Rotation paths and how fast each direction turns (degrees each step)
Each turn is a multiple of 5 degrees from 10 to 175, or 0.
Each row of a path follows its step; steps can be skipped.
Path 1:
step 2: [ -3  -6  21  -5  -2  13   1   0  24  23  11  13  -4 -25 -18  26  21 -17
 -24   0  23   0   3 -16 -17  20  25  -2  16  -5  -2  27 -14  -5   7   6
 -37 -12   4   0  -2  26   4   0   1 -10  14  25 -13  -8  13 -24   4  10
 -18 -14  19  15 -34  24 -34 -36 -16 -17   6 -21 -18 -29 -11  16  20]
step 3: [ 23  16   9  -9  12 -15 -26  -2   5   2   3  -2  -4 -38  -4  -3  32  -9
  -2  -7  16 -19  21 -14 -26  -6   6   1  33 -10  32  31  -5   9  -2 -19
  -3 -31  22  12   9   2  14 -15 -37 -15 -18   9 -33 -32 -24   1 -18   7
  12  -1  13 -12   5   7 -17  -7  11  -1  23  19  10 -32  -5  15  12]
step 8: [-14  -1  19 -11  -1 -10  17  10   9  17  13  -9  16 -16  13   7 -15  16
 -47 -22  12  12  -1  31   4 -31  16  14  12 -21 -15  -2   0  -1  19  -4
 -14 -21  -6  15 -12   5  10   8 -42 -26  -7 -18 -15   4   2 -25  -3  -6
  20  41   6   2 -27  -5 -21 -16 -12  18   6  38  -8  11   7 -24  -8]
step 16: [-12  19  13   3  22 -37  -5  14 -32  -2 -18   2   8  11 -19  25  26  -5
   7  -9 -32   8 -10   3  -1  13  13   4   7   7  20   5  -4  -8  40 -11
  -3  -8 -20  15   6   8 -24  11  -4  14  16  -8 -23   2 -28 -18  -9  33
  17 -16  -5  25   2  15 -19 -16  13  20   7 -37  -7 -18  28  29  -5]
step 19: [-15  29  33   3  -6 -33  -5 -12  13 -33  14 -12  31 -25 -30  31  -1 -15
 -38   0   6  -1  10  -6  43   2  38  29   1   0  -4  -6  13  -2  -4  -6
 -14   2   4  18  -1  12  -4  -5  -4 -36 -12  12  27 -17   1 -20  11   6
  -1   1  13  14   6  13  -6 -27   4  -5  -5   4  -6   8  18  11   6]
step 22: [ 14  31  23 -37   0  -9  21 -20  13  -9   9  -8  -7 -33  -1   7 -25  -2
   0  18   4 -20  13  34  14  18  20  12  -5 -14   5  16 -11   7  29  10
  29 -15 -21  11  -5  13   9   1   5  -4   5 -11 -20   0   8   4  16  25
  -6   9 -30  12   3 -16   4  11  41  29  24 -13   9  21  18 -26  11]
step 25: [ 14  -2 -17  14 -28   8  14   8  21 -15  17   3  37 -13  -3   7 -26 -15
 -11   9   7 -21  -2  24  -8  20  15   5  -9  -7 -25   7  22  -6  15  13
 -23   6 -14  -2   4 -33  27 -22  -4  -3 -18   4  -2   0   9   7 -11   4
  35  14 -11  25 -46 -33 -40  -6  -6  23  -8   5  -2  -2   8  -3  23]
step 26: [ 16 -23  -5  10 -14   1  -4  17  18   0  21  38   8 -24  23   0  -1  35
   9   3  10  -4  11  19   2  -6   8 -21  15  -5 -19   6   3  -6  16  17
 -11 -10 -17  48 -15 -33  47   6 -14 -19  11 -14  -3 -24  -2   1 -10   4
  15  22   0  12  20  -6  -2  18  22   3 -22  26 -19 -11  10 -22   5]
step 27: [-17 -10 -18 -22  12 -10   5  28   3  24 -10  17  20  17  -3   5  14  -2
  11  22  -7  18 -12  -2 -18  14  -2  15  -7 -23 -23  -3 -19  -4  -6 -18
   2 -10 -21  46  17 -17  27  17 -11  -9  17 -21 -12 -17  -5  15   1   3
  11   6 -27  24  11  -9  -7  -8  21 -23   8 -36 -38   4  38 -12   0]
step 30: [ 11 -20  18  22  13 -43  -6   5  30  -3 -23  20  11  26 -23  18  16 -30
   6  -5  16  12   5  -8  25  -6  12   0  34   4  -6  39 -14  -4   7   4
 -21 -14 -30  11   2 -27  21  -2   2  -6 -20  33  14 -20  10  -9  15  -2
  -7 -17  -1  -2   4 -12 -20  10  -9 -14   5  -8   2   0  30  16  16]
Directions:
[ 0 -1  4 -1 -1 -2  0  6  2  6  8 -4  1 -7  0 -7  5 -1 -2  4  3 -1  0 -1
  2 -1  0 -1 -2 -5 10 -4  5 -3  1  7 -5 -5  2 -2 -2 -3  1  2  5  3  8 -1
 -6  5  2  0  2 -6  2  2 10  5  3 -3 -4 -3 -2  7 -3  0  9  2 -1 -3  1]
125
[ -5   2   1  -1   2  -2  -1  -4  -5  -2   1   5   2   5   2   7   1  -1
  -3   3  -7  -9   8   0   5   4   7  -1 -11  -3  -3  -6   4  -5  -1   5
   0   2  -3   5  -5   1   5   0   2   3  -3   4   4   1  -8   0   1   2
   7   0  -5   0   6  -3  -1   2   6   2  -7  -4   5   4   1   0   3]
10
[ 0  3  8 -5 -4  4  0  5  0 -3 -4 -5  4  5  3 -3  3 11  5  4 -6  1 -4 -1
 -4 -2  0 -3  3 -2  3 -1  1 -4 -4  2  8 -2 -5 -3  3 -3  4  4 -1 -5  1 -3
  4  3 -1  3  1  9 -2 -4 -3  1  3 -4  4 -7  2  7 -3 -3 -1 -9 -1 -1  6]
65
[ -2  -4  -8   4   4  -4   1   1  -3   1   3  -2  -2  11  -1  -6  -2  -2
   6   0  -6   3   0   2  -3  -4   2   7   6   1  -5   3   1  -1   1   1
  -2 -10  -5   2  -1  -6   2   7   0   0  -1   0   2   3   1  -2  -3   3
  -2  -4   5  -4  -3  -4  -3  -3   4  -2  -8   4  -1   9  -5  -7  -1]
20
[-9 -5  3 -3  1  4 -9  6  1 -1  0 -3 -5 -2 -3 -4  3 -8 -3  2 -9  3 -4 -3
 -5  5  0  0 -3  3  5  4 -2  3 -6  1 -3  0 -3  6 -2  2  0 -1  4  3 -6 -2
 -5  2 -8  4 -2 -5  0 -4 -4  1 -6  4  1  1 -6 -3 -4 -3 -5 -3 -3 -4  4]
100
